In the data rows, 128 means zero.
Some points, each followed by its number:
[ 70 100 143 159 135 130 110 131 114 110  97 141 125 117 122] 0
[141 213 107  36 127 140 106 148  49 198 210 118 208 117 247] 1
[153 126 112 127 139 115 132 156 119 110 154 123 106 106  99] 2
[115 116 141 150 132 154 145 135  97 123 152 101  78 130  73] 3
[183 165 104  97 134 118 149 118 126 122 145 122 150 150 130] 4
[152 143 150 111 127 105  96 116 136 126  92 128 169 186 154] 5
[133 127 126 128 127 125 131 122 138 129 124 123 130 129 124] 6
[143 109 127 137 128 121 115 124 150 129 125 136 143 122 121] 7
[110 135 138  75 140 105  46  92 175 147  20 152 255 200 246] 8
[123 181 165  99 119 109 159 161 119 165 133 119 105 255 162] 9
[184  95 116 104 119 164 114 103  99 115 126 126 156 170 143] 10
[131 127 119 125 120 136 139 129 115 128 138 132 123 121 122] 11
[212  48 102 149 122 198 156  79  95 146 220 109 135  93  39] 12
[ 99 223 169 126 129  71  77 161 175 132  70 159 100  61 245] 13
[130 122 117 128 135 148 134 120 123 127 127 110 126 119 113] 14
[ 98  93 112 134 146 108 135 103 165 109  94 109 144 189 100] 15
[127 151 149  97 144  93  84 161 148 152 154 118 153 150 207] 16
[130 171 145 105 126 144 136 136 128 153 129 131 136 139 164] 17
[126 128 132 123 129 120 125 132 135 135 130 124 132 135 142] 18
[162 129 103 115 128 131 135 106 119 141 164 102 153 119 115] 19
[121 144 139 115 128 122 147 143 107 133 134 127 132 192 128] 20
[166 152 124 120 134 122  93  69 200 135  89 100 161  93 151] 21
[117 127 140 136 124 142 148 140 118 136 141 107 108 127 107] 22
New points follow, each followed by the numbers of its three nearest points above by angle, nearest first.
[124 125 135 134 130 130 131 122 129 124 132 125 128 132 119] --> 3 22 15
[128 147 132 135 125 105 158 124 154 134 123 142 123 153 122] --> 9 6 20
[117 112 122 139 126 117 139 110 143 118 101 132 144 152 107] --> 15 6 7
[113 124 115 116 132 126 111 116 102 103 105 116 135 115 126] --> 0 14 8
[ 95  99 137 159 129 134 129 130 125 123 109 141 114 156 111] --> 0 15 3
[ 99 164 134 161 146  52 135 161 201 109  65 194 135 123 139] --> 13 8 0
[129 161 111 156 142 111 168 109 158 106  93 172  99 103 121] --> 13 6 21
[159 102 107 129 128 135 131 116 119  97 141 113 139 114  89] --> 12 14 19
[108 152 149 119 130 103 108 149 143 121  88 125 129 111 188] --> 13 16 8
[145 144 120  96 132 137 139 112 112 142 150 114 141 134 153] --> 1 4 19
